Two rows play each game, the first against the second. How much does the first row win by? 15 is about a draw, 30 a big win and 0 a big loss. Wins can go round in a circle: one row can beat a second, the second a third and the third the first. Each row has two weighted sums of its numbers, A and B, taken from their middle values. A row wins by its A times the other's B, less its B times the other's A.
(-0.26, -0.15, 0.13, 0.18, -0.24, 0.34, -0.84, 0.25, 0.14, -0.56)
(0.14, -1.56, -0.57, 0.19, 0.85, -0.21, 1.05, 0.31, 1.72, 2.04) 15
(-1.51, 0.11, 0.17, -0.60, 0.80, 0.64, -1.82, 0.82, 0.30, -0.37)
(-1.33, 0.61, 0.20, 0.20, 0.80, -0.62, 0.59, -0.19, -0.33, -0.99) 4
(1.47, -0.23, 0.48, -0.34, -1.65, 0.76, 0.98, -1.48, -1.09, 0.44)
(-0.23, 0.64, -1.13, 0.49, 0.16, -2.47, 1.54, 0.40, -0.15, 0.56) 14
(0.06, 1.48, 0.02, 0.18, -0.47, -0.61, 0.37, -0.45, -1.54, -1.01)
(-0.16, 0.59, 0.01, -0.05, 0.82, 1.45, -0.82, 0.35, 0.16, -0.50) 15
(-0.41, 0.79, -0.63, 0.29, -0.02, -2.14, 0.82, 0.13, -0.54, 0.01)
(0.26, -1.35, -0.42, -0.09, -0.56, -0.59, -1.18, 0.50, 0.51, 1.13) 14
(-0.22, 1.61, 0.39, -0.19, -1.49, -0.53, -0.71, -1.17, -2.51, -1.62)
(1.19, 0.59, -0.91, 0.45, -0.67, -0.35, -0.31, 0.74, 0.30, 0.56) 14
(-1.04, 1.13, 0.63, -0.65, -0.28, 1.66, -2.51, 0.21, -1.39, -1.30)
(-0.71, -0.47, 0.72, -0.21, -0.07, 0.16, -0.42, -0.29, -0.04, -0.77) 11
(-1.61, -0.20, 0.00, -0.08, 0.99, -1.62, 0.81, 0.22, 0.22, -0.43)
(-1.85, -1.42, 1.27, -0.47, 0.87, 0.11, -0.35, -0.07, 0.62, -0.90) 10
(-0.13, -0.16, -0.11, 0.06, -0.15, -0.04, -1.12, 0.62, 0.29, 0.18)
(0.55, 0.30, 0.33, 0.34, 0.44, 0.19, 1.62, -1.05, -0.03, -0.90) 17
(1.13, 0.65, -0.69, 0.38, -0.70, -0.51, -0.30, 0.56, 0.12, 0.50)
(-0.54, -0.40, 1.33, -0.65, -1.84, 1.42, -2.67, -0.37, -1.65, -1.01) 12
(-0.98, 0.79, 0.02, -0.10, -0.10, -1.18, 0.11, -0.27, -1.00, -1.02)
(0.25, -1.93, 0.32, -0.20, 0.44, -0.21, 1.63, -0.73, 0.94, 1.18) 12
(-0.41, 0.86, -0.16, -0.06, 0.01, 0.81, -1.73, 0.81, -0.42, -0.21)
(-1.30, -0.72, 1.60, -0.41, 0.36, 1.56, -1.60, 0.25, 0.10, -1.75) 21
(0.49, 0.29, 0.15, 0.05, -0.95, -0.15, -0.12, -0.28, -0.55, -0.20)
(0.22, 1.04, -0.81, 0.73, 0.17, -1.50, 0.95, -0.18, -0.49, -0.18) 16
(-0.53, -0.64, 1.26, -0.79, -0.33, 1.63, -0.53, -0.81, -0.42, -0.28)
(-0.45, 0.40, 0.04, -0.18, 1.36, 1.11, -0.62, 0.52, 0.74, -0.35) 11
(0.52, -0.34, -0.04, -0.17, -0.37, 0.45, 0.42, -0.36, 0.12, 1.17)
(-1.04, 0.44, 0.13, -0.11, 0.16, -1.29, 0.29, -0.09, -0.68, -0.77) 13
(-1.15, -2.06, -0.22, -0.39, 1.03, -1.23, -0.47, 1.38, 1.88, 1.41)
(-0.57, -0.43, -0.84, 0.21, 2.76, -0.14, 0.85, 1.43, 2.46, 1.05) 13
(-0.67, -0.25, -0.72, 0.28, 1.24, -0.31, -0.64, 1.39, 1.30, 0.62)
(-0.92, -1.23, 0.56, 0.03, 1.78, 0.00, 1.93, -0.25, 1.57, -0.76) 11
(-0.28, -0.51, 0.63, 0.21, 0.49, 0.62, 0.91, -0.53, 0.68, -0.77)
(-0.04, -0.42, -1.65, 0.64, 2.70, -0.79, 1.20, 1.80, 2.90, 1.84) 29
(-0.81, -1.60, 1.93, -0.86, -0.29, 1.64, 0.20, -1.54, -0.48, -0.52)
(0.39, -0.39, -0.17, 0.19, -0.42, -0.71, 0.26, -0.16, 0.14, 0.24) 18
(2.23, 1.41, 0.06, -0.12, -2.53, 1.28, -0.83, -1.42, -2.45, 0.38)
(-0.16, -1.68, 1.12, -0.56, -0.08, 0.81, 1.02, -1.26, 0.14, 0.19) 21
(-0.90, 0.15, -0.19, 0.01, 0.42, -1.66, 0.63, 0.14, -0.32, -0.22)
(-0.20, 0.09, 0.92, 0.12, 0.07, 0.84, 0.68, -1.39, -0.26, -1.59) 5
(0.55, 1.13, -1.39, 0.17, -0.06, -0.55, -0.93, 0.98, -0.07, 0.94)
(1.09, 0.34, -1.28, 0.17, -0.32, -1.14, -0.53, 0.81, 0.54, 1.20) 11
(-2.08, -0.35, 0.46, -0.03, 1.72, -0.82, 1.03, 0.27, 0.71, -0.90)
(0.41, -0.23, -0.27, -0.05, -0.60, -0.39, 0.01, -0.11, -0.17, 0.18) 13
(2.09, 0.07, 0.07, -0.22, -1.89, 0.49, 1.05, -1.70, -1.33, 0.86)
(1.57, 2.17, -1.21, 0.73, -1.81, -2.05, 0.49, -0.42, -2.00, 0.05) 15
(0.68, 0.38, 0.82, -0.58, -1.64, 1.69, -0.65, -1.14, -1.28, -0.21)
(0.43, -0.75, 0.75, -0.45, -0.52, 0.48, 1.05, -1.42, -0.11, 0.27) 13
(-0.56, -1.02, 0.13, 0.13, 0.55, -0.47, 0.51, 0.45, 0.85, 0.27)
(1.62, 1.54, -1.16, 0.57, -0.43, 0.72, -0.59, 0.40, -0.50, 0.20) 12
(0.53, 0.48, -0.49, 0.19, -0.41, -0.06, -0.65, 0.42, 0.06, 0.22)
(0.88, -0.67, -0.58, -0.12, -1.11, -0.47, -1.16, 0.30, -0.12, 1.37) 14
(0.77, -0.06, -0.27, 0.29, 0.21, -0.07, 1.35, -0.44, 0.87, 0.10)
(0.09, 0.43, -0.47, 0.35, 1.15, 0.68, 0.05, 0.81, 0.87, 0.44) 19
(0.69, 0.76, -0.50, 0.18, -0.98, 0.32, -0.91, 0.14, -0.45, 0.03)
(-0.07, -1.16, 0.01, -0.30, -0.74, -0.27, -1.31, 0.50, 0.10, 0.85) 13
(1.33, 1.24, -0.45, 0.00, -1.92, 0.34, -1.52, 0.07, -1.35, 0.09)
(0.08, -1.58, 1.12, -0.47, -0.21, 0.71, 1.06, -1.17, 0.16, 0.30) 18
(-0.28, -1.51, 1.02, -0.49, 0.03, 0.82, 0.87, -1.29, 0.05, 0.18)
(-2.21, 0.58, 1.22, -0.52, -0.15, -0.16, -0.37, -0.59, -1.22, -2.07) 19
(-1.54, 0.36, 0.34, 0.21, 1.03, -0.78, 0.90, -0.16, -0.11, -1.07)
(1.54, 1.33, -1.42, 0.48, 0.35, 0.23, 0.01, 0.64, 0.28, 0.89) 21
(0.95, 0.24, -1.98, 0.78, 1.78, -0.86, 1.12, 1.39, 2.01, 1.95)
(-1.27, 0.49, 0.58, -0.02, 0.76, -0.49, 0.59, -0.13, -0.53, -1.27) 15
(1.05, 0.91, -0.40, -0.23, -1.63, 0.17, -1.88, -0.10, -1.21, -0.06)
(-1.34, -1.16, 1.50, -0.90, 0.47, 1.99, -0.74, -0.70, 0.18, -0.65) 13
(0.81, 0.73, 0.44, 0.27, -0.37, 0.50, 1.08, -1.21, -0.67, -1.14)
(1.11, 0.10, -1.11, 0.18, -0.44, -0.98, -0.79, 0.64, 0.48, 1.14) 16
(0.16, -0.88, -0.46, -0.23, -0.65, -0.62, -1.06, 0.45, 0.03, 1.17)
(-0.48, 1.01, 0.16, 0.01, -0.71, -1.01, 0.09, -0.36, -1.50, -1.03) 12
(-0.17, -1.13, 1.58, -0.50, -0.45, 1.41, 0.65, -1.66, -0.58, -0.46)
(0.20, -1.29, -0.22, -0.44, -0.79, -0.31, -1.23, 0.40, 0.06, 1.08) 9
(-0.80, -0.68, 0.90, -0.48, -0.19, 0.30, -0.57, -0.32, -0.18, -0.80)
(0.17, 0.26, 1.30, -0.65, -1.54, 2.09, -1.04, -1.35, -1.57, -0.65) 15
(1.82, 0.18, -1.36, 0.90, 0.45, -1.63, 2.58, -0.28, 1.06, 0.92)
(-0.39, 0.27, -1.33, 0.22, 1.17, -0.61, -0.36, 1.47, 1.16, 1.15) 28
(1.07, 0.10, 0.12, -0.23, -1.33, 0.87, -0.07, -0.81, -0.76, 0.69)
(0.02, -0.82, 0.64, -0.36, -1.45, 0.58, -1.90, -0.04, -0.85, 0.04) 18
(-0.24, -0.58, 0.35, -0.41, -0.30, 0.03, -0.01, -0.06, -0.04, -0.37)
(-0.96, -0.09, -0.62, -0.04, 1.38, -0.21, -0.80, 1.56, 1.10, 0.59) 16
(0.09, 0.38, -1.42, 0.53, 0.89, -0.73, -0.26, 1.68, 0.82, 1.14)
(-1.28, 0.72, 0.73, -0.30, -0.28, -0.60, -0.22, -0.17, -1.43, -1.45) 11
(0.67, 1.51, -0.94, 0.77, -0.36, -1.25, 1.27, 0.02, -1.13, -0.19)
(-0.42, -0.51, -0.32, 0.12, 0.35, -0.46, -1.03, 0.70, 0.71, 0.38) 16
(-0.81, -1.37, 1.71, -0.73, -0.23, 1.84, 0.18, -1.68, -0.56, -0.60)
(-0.05, -1.21, -0.16, -0.29, -0.67, -0.44, -1.11, 0.54, 0.12, 1.14) 11
(0.14, 1.28, -0.18, 0.29, -0.33, -0.87, 0.54, -0.35, -1.26, -0.85)
(1.48, 0.81, -1.77, 0.81, 1.09, -0.38, 0.54, 1.07, 1.36, 1.38) 14
(-0.57, 0.22, 0.67, -0.25, -0.28, 1.00, -1.39, 0.06, -0.34, -0.92)
(1.38, -0.60, -0.89, 0.10, -1.23, -1.23, -0.71, 0.64, 0.05, 1.79) 15
(1.68, 2.32, -1.18, 0.45, -1.48, -0.16, -1.37, 0.65, -1.43, 0.67)
(0.94, 1.66, -0.95, 0.29, -0.91, 0.20, -1.41, 0.78, -1.08, 0.40) 17
(0.36, 0.02, -1.03, 0.18, -0.01, -0.91, -0.36, 1.16, 0.64, 1.33)
(0.18, -0.36, -0.07, 0.23, 1.18, -0.41, 2.03, -0.42, 1.08, -0.39) 10
(1.12, 0.07, 1.49, -0.84, -2.33, 1.80, 0.02, -2.19, -2.41, -0.56)
(-0.93, -0.89, 0.86, 0.31, 1.29, 0.39, 1.74, -0.72, 1.02, -1.06) 29
(-0.42, -1.08, 1.95, -0.81, -0.63, 1.64, 0.18, -1.60, -0.62, -0.72)
(-1.23, 0.35, -0.16, -0.16, 0.89, 0.78, -1.25, 1.10, 0.01, -0.20) 13
(0.40, 1.41, -1.07, 0.39, -0.54, -2.26, 1.00, -0.08, -1.00, 0.46)
(0.08, 0.05, 0.48, 0.19, -0.07, 0.53, 0.64, -0.90, 0.12, -0.60) 2
(-0.41, 1.00, -0.33, 0.22, 0.23, -1.09, 0.83, -0.17, -0.59, -0.64)
(-1.24, -0.61, 1.90, -0.40, 0.36, 1.84, -0.03, -1.03, -0.14, -1.99) 7
(-0.54, 1.30, 0.82, -0.15, -0.48, 0.24, -0.16, -0.75, -1.81, -1.94)
(-0.15, 0.83, -0.91, 0.47, 0.99, -2.02, 1.76, 0.24, 0.38, 0.34) 10
(1.87, 0.44, -0.38, -0.10, -1.82, 0.37, 0.04, -0.76, -1.06, 1.11)
(-1.01, -0.26, -1.18, 0.01, 1.88, -0.90, -0.26, 1.74, 1.88, 1.32) 4
(-0.10, 0.48, 0.71, -0.28, -1.64, 1.45, -2.54, -0.10, -1.82, -1.13)
(0.03, 0.54, -0.62, 0.48, 1.18, 0.91, -0.30, 0.71, 0.71, 0.20) 14
(0.76, 0.59, -1.56, 0.59, 1.51, -0.42, 0.56, 1.04, 1.63, 1.45)
(1.28, 0.71, -1.78, 0.64, 1.26, -0.35, 0.64, 1.11, 1.32, 1.49) 19
(-0.09, 0.04, 1.28, 0.15, 0.21, 0.90, 0.77, -1.26, -0.37, -1.83)
(0.05, -0.87, -0.13, 0.16, 0.09, -0.70, 0.31, 0.12, 0.64, 0.23) 14
(0.03, 0.48, 1.08, 0.20, -0.17, 1.41, 0.77, -1.35, -0.64, -1.92)
(-1.30, -0.47, 1.86, -0.47, 0.35, 1.91, 0.22, -0.87, -0.14, -1.99) 19
(-0.91, 0.87, 0.25, -0.24, 0.24, 1.10, -1.93, 0.79, -0.66, -0.74)
(-1.06, 0.99, 0.79, -0.36, -0.62, -0.56, -0.36, -0.58, -1.79, -1.50) 8
(-1.51, 0.55, 0.69, 0.01, 0.77, -0.34, 0.60, -0.24, -0.56, -1.38)
(0.26, 0.24, -0.38, 0.02, -0.78, 0.26, -1.43, 0.61, -0.26, 0.14) 16
(0.55, -0.31, -0.31, 0.50, 0.62, -0.53, 1.72, -0.23, 1.33, 0.30)
(1.00, 0.18, -0.17, 0.67, 0.35, -0.74, 2.06, -0.56, 0.52, -0.16) 7
(-1.16, 0.94, 0.94, -0.08, -0.05, 0.35, -0.25, -0.52, -1.43, -2.03)
(0.27, -0.90, -0.50, 0.30, 1.14, -0.56, 2.03, 0.05, 1.90, 0.68) 13
(-0.24, 0.01, -0.17, 0.10, 0.00, -0.08, -0.94, 0.82, 0.52, 0.32)
(1.12, 0.48, -0.91, 0.41, -0.38, -0.43, -0.08, 0.67, 0.48, 0.76) 15
(1.58, -0.03, -2.48, 0.73, 0.43, -2.73, 0.73, 1.65, 1.84, 3.05)
(0.40, 0.40, -0.24, 0.05, -0.51, 0.34, -0.76, 0.53, 0.10, 0.05) 14
(-0.07, -0.07, 1.14, 0.11, -0.10, 1.39, 0.48, -0.81, -0.45, -1.35)
(1.43, 0.82, -1.72, 0.77, 1.09, -0.53, 0.80, 1.05, 1.35, 1.52) 17
(0.01, 0.53, -0.43, 0.09, 1.33, 0.77, -0.20, 0.73, 0.94, 0.22)
(-0.42, 0.92, 1.08, -0.28, -0.85, 1.43, -1.97, -0.30, -1.20, -1.67) 15
(-1.43, 0.19, -0.08, 0.05, 0.70, -1.42, 0.59, 0.40, -0.14, -0.47)
(0.04, 0.06, 0.79, -0.13, -0.45, 1.00, 0.31, -1.05, -0.51, -1.10) 9
